50 stands for zero in the data rows.
Some points, one per row:
[66 50 51 49 42 49 27 51 51 67 49 53]
[49 50 39 64 64 57 45 76 40 41 52 30]
[42 56 35 58 40 62 39 55 59 48 61 34]
[43 59 32 59 42 63 33 54 59 47 59 31]
[68 57 45 47 50 50 16 49 57 68 50 43]
[56 52 53 68 46 57 66 56 42 46 57 45]
[37 56 24 36 51 60 43 31 78 58 57 42]
[41 50 50 50 55 49 51 61 48 38 46 47]
[57 57 50 68 55 58 61 59 40 42 53 36]
[55 60 44 46 59 57 31 57 46 45 34 34]
[65 55 53 48 45 56 32 49 49 61 42 47]
[57 57 46 45 57 60 34 58 44 44 32 35]
[53 55 53 48 51 63 42 59 40 40 34 40]
[52 61 47 46 57 63 36 55 44 41 32 33]
[67 54 55 49 42 55 32 47 49 64 44 51]
[61 78 52 56 46 68 50 35 52 39 35 29]
[61 80 50 56 48 69 49 36 53 38 36 26]
[38 59 54 49 46 57 59 54 48 30 41 46]
[60 81 47 57 48 69 47 35 55 38 35 24]
[63 75 54 59 45 66 51 35 51 40 38 31]
[56 45 57 49 37 52 52 42 41 56 46 57]
[52 52 44 50 62 55 81 37 55 52 56 50]
[57 58 50 74 54 59 67 60 39 40 56 35]
[63 72 56 58 44 65 53 35 49 41 39 35]
[53 50 46 49 61 55 82 36 55 53 56 53]
[46 65 58 54 44 55 68 35 57 36 51 48]
[58 49 57 74 49 56 77 61 36 43 59 46]
[67 58 62 53 39 57 60 36 44 52 46 54]
[44 42 57 47 51 42 54 53 48 49 51 60]
[44 52 35 59 42 60 36 55 58 52 62 36]
[48 47 39 56 39 56 40 57 55 55 64 45]
[64 61 51 53 48 55 44 40 52 54 47 42]
[54 55 56 38 45 56 32 48 52 57 36 51]
[55 60 51 39 46 62 31 46 53 51 34 44]
[38 40 43 56 66 37 45 74 46 46 60 48]
[56 61 56 44 40 65 33 47 50 47 32 47]
[57 41 58 45 37 50 48 44 42 59 47 60]
[62 63 61 54 39 63 60 39 46 45 40 45]
[53 52 62 40 38 62 37 49 47 52 37 55]
[56 52 60 41 38 60 44 48 47 52 37 57]
Here are 40 more points, each followed by its number:
[46 35 45 35 61 51 58 48 57 63 52 65] 0
[56 37 55 56 51 48 50 72 39 56 56 57] 1
[51 34 55 55 50 48 49 71 37 57 57 60] 2
[40 39 47 62 50 42 63 65 44 44 67 54] 3
[40 54 35 60 72 47 41 76 50 35 55 30] 4
[62 43 61 39 41 49 40 49 47 64 41 65] 5
[57 50 58 35 45 52 33 48 50 61 38 57] 6
[67 46 57 47 44 45 23 48 49 73 48 60] 7
[44 67 38 44 66 48 24 54 62 43 40 31] 8
[64 48 54 38 46 49 29 49 51 65 40 59] 9
[49 44 51 62 57 59 60 77 31 37 48 40] 10
[61 61 62 55 42 61 60 41 45 46 41 47] 11
[62 33 56 42 55 39 40 59 38 67 46 63] 12
[56 54 52 40 47 58 33 49 49 54 37 49] 13
[64 51 53 46 47 50 25 50 50 67 45 52] 14
[59 31 59 45 52 41 48 61 36 64 48 65] 15
[60 35 54 44 55 42 43 60 38 63 44 61] 16
[47 28 35 37 80 35 55 57 51 69 57 60] 17
[45 57 33 60 44 61 36 56 56 48 59 32] 18
[50 54 39 71 53 58 46 64 40 40 53 31] 19
[64 56 59 56 41 57 59 42 43 51 48 51] 20
[46 55 35 59 42 62 38 57 55 47 60 34] 21
[63 57 62 52 37 61 60 38 43 48 44 51] 22
[55 54 48 49 41 56 37 41 46 51 43 44] 23
[58 51 50 48 42 54 35 42 47 55 44 46] 24
[51 41 50 44 46 32 41 43 55 63 58 63] 25
[60 45 54 47 39 48 50 43 42 59 48 57] 26
[55 39 57 47 35 49 52 43 40 60 47 62] 27
[44 38 41 43 54 50 66 42 50 58 57 56] 28
[56 38 58 46 36 47 50 43 41 61 50 62] 29
[62 62 60 56 39 63 62 37 45 45 41 45] 30
[37 43 29 40 78 33 48 55 64 56 58 49] 31
[56 48 55 51 36 57 52 41 43 51 45 52] 32
[43 37 53 43 55 35 56 56 51 54 55 63] 33
[47 46 49 70 44 59 63 65 35 38 56 41] 34
[54 56 53 51 35 64 50 43 44 42 41 44] 35
[55 55 49 50 40 57 38 41 46 50 43 44] 36
[59 36 57 47 36 46 48 43 41 63 49 64] 37
[52 64 46 50 42 61 36 41 49 45 39 35] 38
[45 47 56 44 52 41 52 52 50 47 48 56] 39
Which of these numbered points is nearest to each point below, ignoring the 3 directions in which the first points spread most? Its number follows each.
[64 57 64 53 36 62 65 37 42 48 44 53] > 22
[42 38 49 45 57 35 48 58 51 52 55 59] > 33
[50 39 49 44 47 27 41 42 57 65 61 65] > 25
[58 55 51 49 38 60 41 44 46 50 42 45] > 32
[33 40 24 38 88 27 49 58 69 58 62 50] > 31
[69 50 52 48 48 43 15 47 53 74 48 52] > 7
[54 53 50 47 43 52 42 45 48 51 44 46] > 38
[41 39 53 46 44 40 55 44 51 54 56 65] > 38
[63 60 65 56 37 62 62 36 43 46 43 51] > 22
[46 46 51 67 57 63 64 81 29 31 49 37] > 10
[47 35 54 40 45 24 44 43 55 67 63 72] > 25
[46 35 42 48 56 45 66 45 51 57 61 58] > 28
[62 31 58 43 50 41 42 58 37 66 47 67] > 15
[33 36 30 41 68 29 62 40 69 61 70 61] > 31
[62 64 64 56 36 65 63 38 44 41 41 47] > 22
[50 56 55 50 48 64 52 57 38 37 33 42] > 10
[33 43 23 38 90 29 46 56 69 57 59 47] > 31
[44 36 54 45 44 30 46 41 55 61 59 68] > 25
[54 48 57 46 50 57 46 59 38 46 38 48] > 10
[49 43 46 70 48 53 58 66 36 45 59 44] > 19
[46 42 42 58 40 51 46 58 52 55 66 50] > 21
[39 43 37 42 70 58 70 56 49 44 46 45] > 0
[59 55 51 48 41 55 38 43 48 54 43 45] > 24
[40 60 37 43 67 42 27 55 61 44 45 36] > 8
[36 47 61 52 28 54 64 41 49 35 51 62] > 35
[52 57 47 67 57 56 65 57 46 42 56 38] > 9
[50 33 54 52 51 46 55 68 41 56 57 63] > 5
[42 45 36 43 71 58 68 57 49 45 47 44] > 0
[38 53 30 38 49 57 46 33 73 57 57 46] > 28
[41 42 55 46 54 38 51 57 50 47 49 59] > 39
[41 56 36 42 68 36 24 56 60 50 48 40] > 8
[40 58 52 73 52 52 76 57 50 29 63 40] > 3
[66 65 55 54 48 58 47 36 51 52 43 40] > 14
[41 66 35 42 69 45 28 55 63 41 42 32] > 8
[55 49 60 76 46 60 80 59 33 41 58 47] > 34
[45 57 34 55 43 59 37 51 60 48 58 35] > 18
[44 41 51 45 48 32 42 44 56 58 56 61] > 25
[25 58 31 34 70 47 49 44 77 44 53 46] > 31
